Each row is where one point has got to under a steady rotation. How many steps took it there?
The counts run from 0 to 812.
[ 20   4   6 -11  -3  -6   6  -1  10   3  13  16  -9   7  15   2   3 -11
   0   2   3 -12 -23 -10   7  18 -11   0   6  -5  -1   7  10  12   1  -4
   5 -10]
136
[ 14  -9  -2  -3 -10   1   3  28  -9  11  -7   3   5  -6   3  -2 -10  -6
  10   4  11   5  -4  21   1  -4  -4   7  -3  -6  -3  16  -1  -8  -5 -18
  14  12]
5
[ 13 -19  -3 -20  -5   3  -4  16   0  -2   9   1   6  15  18  -5   3  -1
   1   5   1  10  -6   1 -14   0  -6  10  11  13  -3  12  -1 -17   9   0
   4  -9]
713
[ -2   8   8   8   2 -10   8 -13   4  -7  16   8  -7   0  14  -4  16  11
  -8  -8   9   4 -14   2 -11  10  -4 -12  -1  14   4  -4 -24  -2   3  -3
   3 -17]
552
[  7   5   5 -10   4   2  11   3 -14  -8 -14 -18 -10   7   2 -11  -5 -17
  -6   8  14  14 -19  10  11  -3  -7   6  -3 -10  -6 -16  -3  -1 -16  -3
  -3   9]
397
[  8 -11   7 -12 -12  -6   3  12  -6   5   4   1 -11   5  15  -3 -18  11
  34  -4   6   3  -2  -7  -4 -11 -14  10   2   3   3  13  14  -8  -2  -7
  -5  -8]
429
[ 14 -10  -9  -5  -2   0  15   8 -17   2   4  -5   3   3   5   4   0  -7
 -17  -2  19  13  -6   0 -21   4   3  15  11   3  -8   4  -7 -19   7  -1
  -1  -7]
8
[ 14 -18   7 -16   2   0   7   0 -12  -1  -8 -14  18  -3  20  -1 -10  -6
   4 -10   1  14  -7  -4   3 -14  10  -6  10  -3 -11   4   8  10  -5   3
  -8  -4]
148
[ -5  13   7   3  -5   3  -1   8   9   4   1  -9   2  14  18   0 -13  -7
 -14  18   3  -1 -16  15   9 -14   4  12  -7  -4  -3 -16  -6   1 -19 -13
  -3   4]
356
[-13 -11   5  17  -2   3  -6   7  -2 -16 -12   2  -1  -6  11   8  -2  -7
  -2 -10  13  10   0   6  -8  20   1   0 -14   0 -12  11 -19 -17  -8 -10
   7   8]
61
[ 10   9   4  -3   1 -13  -8   7   2   0  15   5  -8  13   3  -1  -3  10
  -2  18   7   2 -19  -1 -10  -8 -12  12  10  14   5 -21  -6  -1  -1  -8
   2 -16]
508
[  2  -6  11  -1  -6 -17  -5   7  -1  -1  -6   6   8   5  17  12 -17  17
  12  -1   9   1  -6  -5   1  -3 -18  10  19  -3 -14  -3 -10  12  -5   3
   6 -14]
660
[ -2 -13  19  -7   2   6   6   8  10  -4   3  12  22  19  20   3   2  -5
  -9  12   2   5  -6   8   6 -17  -3  -4  11   0  -3 -12 -14  11   3   2
  -2  -4]
603
[  8  -4 -12 -13  -9   6   3  10   8 -10   5  -1  11 -10  25   9 -17  -5
  -8   3   4 -10  -4   6  -7   0   7  27  14   5  -5   9  -4   5  -9   5
  -6  -1]
525
[ -2 -20   2   6 -15  -2  12   3  12  -9  15  17   3  -9  17  11  -8   0
  18  -4   2 -12   2  -7  -9   9   2   3  -4  18  -2  15  -1  12   4  -4
   0   3]
139
[ -4   9   0  -6  -3   8  26   5  20 -12  19   8  -3  -4  11   0  -1   4
  -3  14  19 -12  -5  -4  10   5  -8   4  -2  15  -1  -4  -4   9   7   1
   4   8]
694
[-16 -17   3   3  -4  10 -11   4   4 -20 -17   5   6  -6  11   2  -6  -5
  -5  -8   5   4  -8   2  -4  12  -2   4 -12  11 -17  16 -20 -14  -8   2
   2   3]
60
[  8  12  -9  -1  12   6   0  -5   8 -14  13  -5   1   7  13  -1   4 -13
 -18  -1   1   8 -14   8   1  -2  11  -5 -13  11   1 -10 -21  -8 -11 -13
   5  13]
688
[ -1  -1  15   2  -3  12   5   0  -9  -2 -15  -4 -20   8   4   3  -7  -6
   5   1   9   9 -22 -21  -3  -4   4  -7  -8  -9  -6 -11   4  -9 -18  -5
  -8 -11]
680
[ 22   9   6 -12   3  -5   5  -3  12   1  -4   2   3  -7  23   4   2   5
   1  -4  -2  -6 -18   3  -8  15 -12   9  -5  -8   6  17  11  14  -9  -3
  11 -13]
94
[ -5  11   8   4  -1   6  13   3   5  -1  -2  -6   3   5  10   3 -14 -15
 -15  13  13  -2 -10  12  13  -7  -2  13  -9 -11  -7 -21  -3   1 -16 -11
  -2  16]
355
[ 19  -8  11  -7   5   0 -14  -3   9  -1   4  21   0   4   9   1  -3   7
  14  -5  -7   5 -18   6 -10 -10 -14  -7  -6   2  10   6   4  -4   4 -17
   3  -7]
325
[ -6 -21   6  -4   2   7  26 -10  -6 -13 -16  -3   3   1  14  13  -2   1
   5 -12  17   8  -6  -8  -8   1 -10  11   6   1  -9   8   3  -3  -1  12
  -5 -10]
432
[ 12  -7  -6  -1   0   5   6  -3 -14   6  -7  11  -2   4  14  15 -10 -10
  -1 -16  13  10   7  -8 -18   2  -3   1   2   4  -9   4 -20  -7 -19   0
   6 -10]
620
[  2  -4  11   7   9   3  19 -14  13  -1   6  14   5  -1  11  12  15  10
   0  -5   5   0 -19  11 -14   5 -11   3  -2  -3  15   5   5   1  10 -14
   9  -5]
323
[  2 -15  12  10   0 -10   8   3   1  -2  -7  12  -2  -7  -2  18 -14   5
  19  10   9  -8 -16 -13   0  -7  -5   6   9 -10   1 -11  12  16  -3 -14
   3  -4]
183
[ 10   9   5  -4  -6   8 -11  13 -16   0  -5   8  -3  -6  11  -6 -20 -15
  -4  -9  11   8  -3   1   6 -11  10 -10  -2  -8 -16  -6 -18 -16  -4 -10
  -5   3]
64
[ 16   0  -4 -19  -5   2   3  16   0   1   0   4  15 -11  20   5 -19 -14
  -6   4  11  -9  -8  -5   2  -3   5  21  16  -7  -8  11   6  10  -5   7
  -5  -2]
524
[  9 -10 -11  -3  -1   4   6  14  -1  -4  22   4  -2   4   8   2  -1   0
   6  18  -1   6   1  -7  -1 -15  11 -13   7  17   9 -15 -18   4  -3 -11
   9   3]
792
[ 16  -2   0 -11   0   3   3  10  -2   9 -12  -6  23 -21  21  -1  -3   9
   5  -6  -1   0 -10  11   3 -13   2  -6  18  -6  -2   7  -2  15   0  -2
  15  -9]
378
[ 12 -19  -3 -16   3  -2  -4  14  12 -10  16  11   3  11  16   9  -8  -5
   9  13  -9   2 -13  -4  11 -11  11 -10   6  -5   9   1  -3  10  -7  -8
   2   7]
749
[-16   3  15  10 -12  -3 -11   2  -1  -7  -2  -2  -2  -8  19   5 -14  11
  -1  -3   4  11   0   2  -7  -7   7 -13 -10   0  -9 -11 -25  -9 -14  -3
  -5  -3]
164
[  1  -2   4   5   5  -5   6  -4  -9 -13  14  13 -15  -4   2  11 -10   2
   2  -1  13  10   2 -17   3 -10   3 -19  -2   1  -7 -24 -22  -3  -3  -4
  -3   3]
123
[ 11 -15  10   5 -13  -7   8   9   2   4  -9  -4  -1  -8   8   1   4   2
   7  10  -3  -5 -28  -4 -15  15   3   4   1  -1   4  12  17  13  -9 -12
   7 -15]
570
[ 21   3  11  -5   9 -13   4  -4  -5   0   0  -4   1  -5  15   5  -5   7
  22  -7   8  14  -2 -14 -21   4  -5   6   0  -6  10   0  13   1   1 -15
  -2 -16]
758
[  1  -5  -9  18  16 -10  10 -12   3  -5  -4  16   0 -12   1  22  -4   1
   6 -13  14  -4 -14   3   0   5  -9   3   5   1   0   8 -15   4  -7 -13
  18  -1]
516
[  4 -10  -4   3  -7  -9   1   1  -2  -3   9   6  -1 -11  20  -4   1  12
  22 -18   2   0   4   3 -13  10   0  -5  -4  20   3  28  -4  -4   5  -8
   4  -4]
97
[ -6   2  -3   2   6  -6   3  11  16   6   9  10  -1  14   9  18 -12   7
   5  11   6  -9 -12   3  12 -20  -4   7   1  -3   0   1  -9   5 -21 -12
  10   3]
84
[-11  12   2  17 -11   7   7   9  -1  -7   2  -3 -17  -9   9   0  -1  14
  -7   2  16   0  -5   3  -8   6 -12   9  -8  13 -10 -11 -14 -18   4 -10
   8   2]
448
[-17  -6   0  17  -8   8  16   0  -3  -2   8  -5   0   1  12   6 -12  11
   7  -3   8   2   0   8   9 -22   2  -8  -8  17  -6 -12 -12  -6  -4 -15
   2  13]
641
[  4  -4  -1   4   8 -12  -6  -1  -9  -2  -3   3  -6   5  -5   4 -11  -5
  14 -11  16   1 -20  -5  -5   5  -8  21  -8   7  -6  20   9 -16  -1 -19
   1  -4]
575
[ 12  -8  -5  -8   3  -2  19   5  12 -10   9   8  13  -5  14   1   1  -9
   3   2  10  -7  -9  15   9  10 -10  14   9   7   3  14   3  12  15  -8
   7  13]
422
[ -1 -10   7  -2  -7   5   2  -5   6 -17  -1  -5  -4   0  14   4 -10  -4
   1 -11   4   9   0  12   2   7  -4  -7 -32  -2 -11   7  -1  -6 -12  -6
  -9  20]
537
